j855: [158 102 158 102]
j588: [121 121 121 121]
j763: [121 122 134 107]
j601: [138 133 138  70]
j776: [124  80 194  91]
again j601:  => [138]
again j588:  => [121]
asked: [121 122 134 107] => j763
asked: [121 121 121 121] => j588
asked: [158 102 158 102] => j855

j640: [153 157 135  94 155  46 131 142  74]
j484: [207 117 117 117 127 166 169  85 130]
j929: [ 79 171 158  57 167 128 117 158 139]
j499: [132  96 188 192  96 146  96  76 128]
j589: [149 159 188 192 114 146  96  76 128]
j244: [195  72 120 195 148  71 122 155 114]
j862: [ 78 169 125  34 125  76 132  61 121]
j775: [151 164 124  74 121 146 115 161 148]
again j862:  => [125]
again j484:  => [117]
again j499:  => [96]

j383: [105 133 106  55  65 129 107]
j427: [109 124 129  53 129 129 129]
j928: [122 122 122  97  99 129 122]
j57: [132 123 128 131 128 128 127]
j360: [136 128 136 152 146 127 146]
j204: [139 126 138 138 152 126 138]
again j928:  => [122]
again j57:  => [128]
again j427:  => [129]
asked: [122 122 122  97  99 129 122] => j928
asked: [132 123 128 131 128 128 127] => j57
asked: [109 124 129  53 129 129 129] => j427

j288: [167 121 167 167 167]
j762: [ 42  42  75 166 133]
j546: [212 114 135  65 212]
again j762:  => [42]
again j288:  => [167]
again j546:  => [212]
asked: [212 114 135  65 212] => j546

j520: [114  90  90  47  73]
j624: [90 90 90 90 56]
j132: [160  74  96 108  57]
j302: [156  74  94 100  56]
j254: [142  76  89  68  58]
j317: [70 88 70 50 70]
j902: [152  74  93  94  56]
j189: [122  85  89  54  67]
j369: [158  74  95 104  56]
j68: [127  79  89  60  60]
j844: [44 92 93 93 44]
again j624:  => [90]
again j317:  => [70]
again j520:  => [90]
asked: [160  74  96 108  57] => j132

j34: [178 190 122 122 122 178 201 126 120 122 122 123 117 224 213 202 126 117
 122 121 122 118 202 142 178 121 223 178 117 126 212 121 178 141 125 120]
j58: [100  94 129 128 128 129  89 127 129 129 129 128 131  77  83  88 127 131
 128 129 128 130  88 119 127 127  77 106 131 127  83 129 101 119 127 130]
j38: [160 167 122 122 122 118 120 125 118 121 121 122 120 189 182 175 125 113
 122 120 122 115 175 136 125 120 120 152 114 125 181 120 159 136 118 117]
j751: [100  94 129 128 103 129  89 127 129 129 129 128 131  77  83  88 127 131
 128 129 128 130  88 119 109 129  77 106 131 127  83 129 101 119 127 130]
j165: [ 97  90 125 126 125 124  84 124 124 125 125 125 124  71  78  84 124 123
 125 125 125 123  84 116 124 125  72 103 123 124  78 125  97 116 124 124]
asked: [100  94 129 128 103 129  89 127 129 129 129 128 131  77  83  88 127 131
 128 129 128 130  88 119 109 129  77 106 131 127  83 129 101 119 127 130] => j751
asked: [100  94 129 128 128 129  89 127 129 129 129 128 131  77  83  88 127 131
 128 129 128 130  88 119 127 127  77 106 131 127  83 129 101 119 127 130] => j58
asked: [ 97  90 125 126 125 124  84 124 124 125 125 125 124  71  78  84 124 123
 125 125 125 123  84 116 124 125  72 103 123 124  78 125  97 116 124 124] => j165
asked: [160 167 122 122 122 118 120 125 118 121 121 122 120 189 182 175 125 113
 122 120 122 115 175 136 125 120 120 152 114 125 181 120 159 136 118 117] => j38

j489: [125 181 137 126]
j524: [119 225 121 126]
j900: [119 225 121 119]
j584: [124 164 124 124]
j94: [185 185  96 121]
again j900:  => [119]
again j94:  => [185]
again j584:  => [124]
asked: [124 164 124 124] => j584
asked: [119 225 121 119] => j900
asked: [125 181 137 126] => j489

j304: [103  98 110 173 104]
j439: [107 101 112 119 106]
j396: [102  97 110 189 103]
j516: [107 101 113 108 107]
j761: [ 95  95 108 227 101]
j829: [108 113 113 107 107]
j729: [101 101 112 101 106]
j437: [103  98 110 103 104]
j890: [100  96 109 214 102]
again j761:  => [95]
asked: [107 101 113 108 107] => j516
again j729:  => [101]
again j437:  => [103]
asked: [102  97 110 189 103] => j396

j260: [158  75 156 158]
j364: [129 112 116  65]
j459: [101  66  84 120]
j314: [170 170 170 134]
j916: [196  50  72 177]
j950: [183 183 183  93]
j234: [204  81 152 122]
j738: [152 195 124 152]
j552: [197 197 153 197]
j211: [127 127 127  58]
again j738:  => [152]
again j314:  => [170]
again j950:  => [183]
again j211:  => [127]
again j260:  => [158]
again j552:  => [197]
asked: [152 195 124 152] => j738

j555: [127 126 128 135 116 143 133 110 131 125 113 116 152  78 127 153 112 158
 138 123 111 145 159 142 142 112 155 133 121 118 131 135 146 107 113 158
 108 105 131 106 139 131 133]
j857: [125  68  96 134 128 134 136 171 178 135 177 207 118 116 188 101 131  97
 121  94  51 210  94  91 113 131 100 160 110 149 144  74 106 131 138 105
 131  81 126 134  98 186 198]
j734: [152 118 136 121 132 134 132 155 123 149 117 137  99 144 103 103 100 130
 149 110 130 172 104 125 142 149 109 120 145  78 104 184 100 157 102 124
 121 116 160 161 112 121 149]
j852: [126 151 139 135 110 148 131  84 111 121  84  79 168  64 101 176 105 183
 147 134 138 118 186 162 154 105 177 121 124 105 126 161 163  97 104 181
 100 115 133  93 158 107 105]
j102: [156 119 135 127 130 133 130 158 124 153 117 136  97 139 103  98  96 134
 150 106 125 178 105 122 141 148 104 115 146  71 102 195  93 159  93 120
 119 117 160 162 110 119 147]
j125: [126 158 143 135 108 150 130  76 105 120  75  68 171  60  94 181 103 191
 147 138 143 111 193 168 157 102 132 133 144 107 111 140 146 146 139 127
 134 118 156 163 121 125 154]
j877: [126 105 116 136 121 142 134 131 146 130 135 148 140  92 148 136 117 135
 132 112  90 169 136 122 131 120 135 142 117 129 134 113 131 115 122 140
 116  95 130 116 124 150 156]
j332: [127 147 137 134 112 148 132  87 113 122  87  85 166  67 105 172 106 180
 143 133 134 123 181 159 152 106 174 123 124 107 126 157 161  98 105 178
 100 112 132  96 153 112 110]
j608: [159 122 134 138 132 132 131 169 130 159 115 138  97 132 103  90  86 141
 153  97 117 186 105 117 139 146  94 109 162  59 100 215  82 162  77 118
 114 118 161 161 104 117 146]
j435: [125 125 126 135 117 144 133 111 132 124 114 119 152  80 128 153 112 156
 138 122 110 148 156 139 141 112 152 133 121 119 132 133 144 107 115 158
 109 104 132 106 138 133 135]
j418: [126 158 143 135 108 150 130  76 105 120  75  68 171  60  94 181 103 191
 147 138 143 111 193 168 157 102 183 119 125 101 123 168 168  94 100 187
  96 117 133  92 160 103  98]
asked: [152 118 136 121 132 134 132 155 123 149 117 137  99 144 103 103 100 130
 149 110 130 172 104 125 142 149 109 120 145  78 104 184 100 157 102 124
 121 116 160 161 112 121 149] => j734
asked: [127 126 128 135 116 143 133 110 131 125 113 116 152  78 127 153 112 158
 138 123 111 145 159 142 142 112 155 133 121 118 131 135 146 107 113 158
 108 105 131 106 139 131 133] => j555

